One turn sends every row of this set to another row. A few are shown first. Where does it send the rows asked after them?
Tarun: [ -3.4  13.1  25.4  -5.5  -5.2  -6.0   0.5 -40.8  20.8  -9.5  -9.4  -9.0
 -26.0]
naki: [ 21.5 -27.3 -12.5  18.9 -11.0  35.4 -26.6 -14.2  23.6 -18.1  10.1  16.4
  -0.7]
Nik: [  9.3   6.8  -4.8 -11.1  -6.4 -14.8   2.0 -29.3   2.8  -7.8 -17.6 -16.0
 -33.9]
sot: [ -7.5 -32.1 -18.0  11.7 -10.5  -2.9  -9.1  -0.5  11.5 -14.5   4.6 -17.2
  23.2]
rudod: [  4.0   7.6   8.0  42.4 -25.9   0.1  12.7  -6.5  34.3  10.4  28.7   6.9
 -23.9]
roze: [-15.3 -20.6 -33.6  28.9 -19.8  20.2  -5.3  -7.7  47.7  14.2  16.0   4.5
 -29.2]
ped: [  6.6  18.0   1.0  -7.6 -26.4  -7.0   0.3 -34.9  22.5 -18.2 -15.8 -12.1
 -33.4]
vofaz: [-36.3 -14.8  13.0  -6.5 -12.8 -16.1 -14.2   5.6  16.0 -19.2  -7.3 -13.7
 -32.9]
Ganun: [-24.6 -11.9   2.7  -5.9  -2.4 -12.2   6.2  -3.6  14.1 -19.4   5.1 -10.5
 -57.2]
Pape: [  4.7 -21.7 -12.8  -8.1   3.6  13.3   3.2 -21.1   3.9 -27.8  -6.5 -13.5
  12.0]
puz: [ 18.2 -35.9  -1.9   6.8  -2.3  21.5 -13.8 -15.4  21.3 -20.4  12.8  27.5
   3.2]
lufu: [ 17.9 -14.7   7.9  17.2  -7.3  17.0 -36.0 -20.1  13.8 -13.9  18.0   8.1
   6.3]
zezop: [-24.8 -29.5 -16.8  20.3 -33.4  -1.8  -0.7  -9.7  58.1  10.8   5.9   4.7
 -21.3]
Lugus: [-23.1 -28.1 -21.0  22.2 -28.9  11.1 -14.4  -1.5  50.6   9.7  13.2  16.1
 -12.1]
bip: [-14.4  15.4  -1.0  36.1 -21.6  18.4   9.0  11.2  31.7  11.5   8.1  13.6
 -28.5]
peziz: [ -7.4 -31.0 -14.0  -8.4  -3.2  -3.3  -4.1 -16.7   9.4 -19.8  -1.9 -10.8
  21.0]
govu: [  2.8   5.9   5.7  -9.9   0.1   3.9   8.7 -31.2   6.7 -23.1 -22.2 -17.6
 -25.1]
ran: [-19.3   6.7   3.7   6.8 -14.2 -10.2   9.3   9.0  13.3 -12.3   3.0  -9.3
 -58.8]
somi: [ -6.9 -24.5 -24.5  26.8 -24.9  31.1 -13.9  -4.7  48.5   5.3  13.5  20.3
 -20.9]
kito: [  6.7 -21.6   2.4 -12.2 -10.0  16.7 -29.5  -5.7  22.5 -25.3  25.6  26.0
  -1.2]
togi: [-32.0  -2.1   2.9  -0.7 -16.7 -26.0  -0.2   8.7  14.4  -8.3   0.2 -13.1
 -41.4]
per: [ -2.4   8.5  -0.3  37.2 -25.8   9.8  17.2   7.8  32.8  -0.9  13.5   8.1
 -46.2]
kurit: [  1.8  13.3 -10.6 -25.6 -17.1 -13.5   2.4 -35.8  26.2  -5.8  -5.8 -10.6
 -26.4]
nama: [ 18.3 -17.8   6.9   4.6 -18.6  19.2 -24.6 -13.5  18.2 -41.2  13.4  20.0
   1.3]
guki: [-11.1 -26.8 -17.6   3.0  11.6  20.5  -3.6 -11.5   6.3 -24.8   4.7 -10.7
  12.9]
rubub: [ -0.7  20.4  -2.6  39.0 -34.9  18.3  12.7   7.0  34.0  -4.9  14.6   8.8
 -13.5]
Tol: [-10.5  22.8  -9.3  23.6 -26.3   8.9  13.7  15.6  28.6   8.7  26.3   7.2
 -10.6]

kurit moves to Tol
lufu moves to Tarun
And these:
per moves to naki
guki moves to Ganun
rubub moves to nama
sot moves to vofaz
Lugus moves to peziz
somi moves to Pape
Nik moves to bip

One turn sends every row of this set to another row. A few are shown first. Where does it send the rows asked after them?
Vid: [-48.9 -29.5  -1.5  40.9  -8.6   5.9  72.7  -0.7 -16.2 -32.4 -39.9   9.1
 -51.6  32.4  18.1  23.1 -18.3  24.5 -29.0  38.3 -28.4   6.3 -21.4  34.0]
bov: [-55.2 -47.6  -3.6  30.7 -17.1  -7.7  60.7   9.7 -16.8  -8.0 -34.1  -4.5
 -13.0  37.3  15.4   9.4 -25.7  21.7 -48.6  44.8 -43.7  27.3 -20.8  25.1]
ror: [-44.3 -35.9 -11.0  47.0   3.3  10.0  69.9 -12.2  -8.9 -19.7 -40.7  10.9
 -26.6  33.5  25.1  27.2 -18.4  27.8 -22.8  20.1 -43.2  16.4 -10.6  20.4]
zugif: [-42.3 -29.4  14.0  40.2  -7.1  10.0  71.4   8.4  -8.6 -12.6 -32.2  11.9
 -17.7  31.0  18.4  14.3 -25.1  14.4  -9.0  25.8 -68.7  19.4 -12.0  26.9]
segul: [-25.3 -24.1  17.8   8.2 -25.3  16.4  34.5  -1.9 -42.6  -3.0 -15.8  26.3
  -0.8  30.6   1.2   4.8   8.4  -6.1 -11.7  18.3 -18.0  29.4 -17.0  56.2]
mesu: [-68.6  -6.4  -9.3  26.8 -15.8  28.9  30.9 -19.4  -1.4 -18.1   1.3  10.9
 -41.3  -6.4  48.8  -5.1   2.8  -2.5 -33.8  74.2  -5.9  16.9 -19.8  16.5]
Sug: [-50.0   2.8   2.3  35.4  15.5 -10.9  17.4 -40.6 -18.5 -24.4 -36.6   0.0
 -16.6  -4.7   1.6  -8.5 -28.0 -18.7 -25.1  18.3 -37.8   1.2 -35.7  32.4]
bibe: [-14.0 -16.8  14.0   2.7 -18.4  18.2  46.6 -16.1 -31.1  -9.8  -5.1  -1.4
 -13.0   6.9  19.1   4.1  -4.9 -15.8  10.1  -0.8 -32.5  16.5  -4.3  49.7]
zogo: [-42.2   1.1   0.6  15.0   1.9 -18.9  29.0 -27.4 -11.5 -25.4 -40.0  12.4
 -31.1   3.4   5.6  -6.4 -24.5 -44.2 -15.3  16.3 -24.2  -4.4 -43.4  33.6]
Tutom: [-27.6 -17.1  -5.2  29.7   0.4 -11.8  29.6 -28.8 -13.7 -27.5 -24.9 -23.1
 -37.0 -13.4   3.5  11.4 -35.1 -23.9 -41.0  40.1 -12.7  -0.2 -45.6  31.5]
Repok: [-21.0 -29.9   5.5  21.1 -16.4  28.8  36.8 -24.5 -37.9  -0.5  -5.9  10.7
   4.9   7.0   9.6   0.2   0.6  -5.6 -10.8   2.6 -12.4  30.7  -7.6  58.3]
malu: [-54.1 -16.4   4.5  27.5 -17.1  31.1  24.9  -4.3  -2.1 -31.0 -21.0  12.8
 -29.7 -13.7  48.2  -6.9   2.7  -4.0 -48.6  75.3  -4.0  25.7 -18.9  15.2]
visir: [-61.0 -13.4 -12.6   1.2  -9.5  14.5  16.1   8.8  11.3 -10.2 -42.6  19.1
   3.6  -1.8  27.5  11.6   8.2  -3.6 -23.3  75.6 -22.2  37.5  -4.7  21.5]
gekub: [-30.5   6.7  23.5  35.5   6.2  -4.8  31.4 -28.4 -16.9 -32.5 -29.6  -9.2
 -39.6  -7.8   5.8  -1.0 -38.3 -11.2 -19.9  28.1 -49.1   7.6 -34.9  42.3]
Tak: [-61.9   0.0  -8.2   9.4 -12.6  19.1   8.4  -5.3  -5.3  -2.6 -19.1   9.2
  -2.8  17.4  28.6  11.4  13.9  -1.6 -22.4  84.5 -28.2  36.5 -12.3  18.9]
lup: [-21.1 -47.4   0.5  -3.7 -20.2  -3.5  33.8  -7.5 -28.9   0.8  -7.4   3.9
   4.2  10.2  17.6  14.2  13.6 -32.1 -23.9   7.4 -22.9  13.4  -7.5  34.0]
fupu: [-46.4 -23.3 -14.3  -3.6  -3.2   7.5  19.6  -7.1  34.7 -25.6 -12.0  24.0
 -27.0   0.1  48.1   1.1   3.6 -17.6 -23.6  47.2   2.4  28.5  -9.6  18.9]
bas: [-52.2 -15.1 -15.8   4.2  -1.7   3.8  18.4 -22.8  29.9  -2.1  -5.8  22.8
 -27.4  16.5  44.5   7.3  -0.4 -29.1 -11.7  57.0 -10.6  33.4 -14.8  16.4]

Repok moves to ror
segul moves to Vid
And these:
visir moves to malu
lup moves to bov
bas moves to Tak
zugif moves to gekub

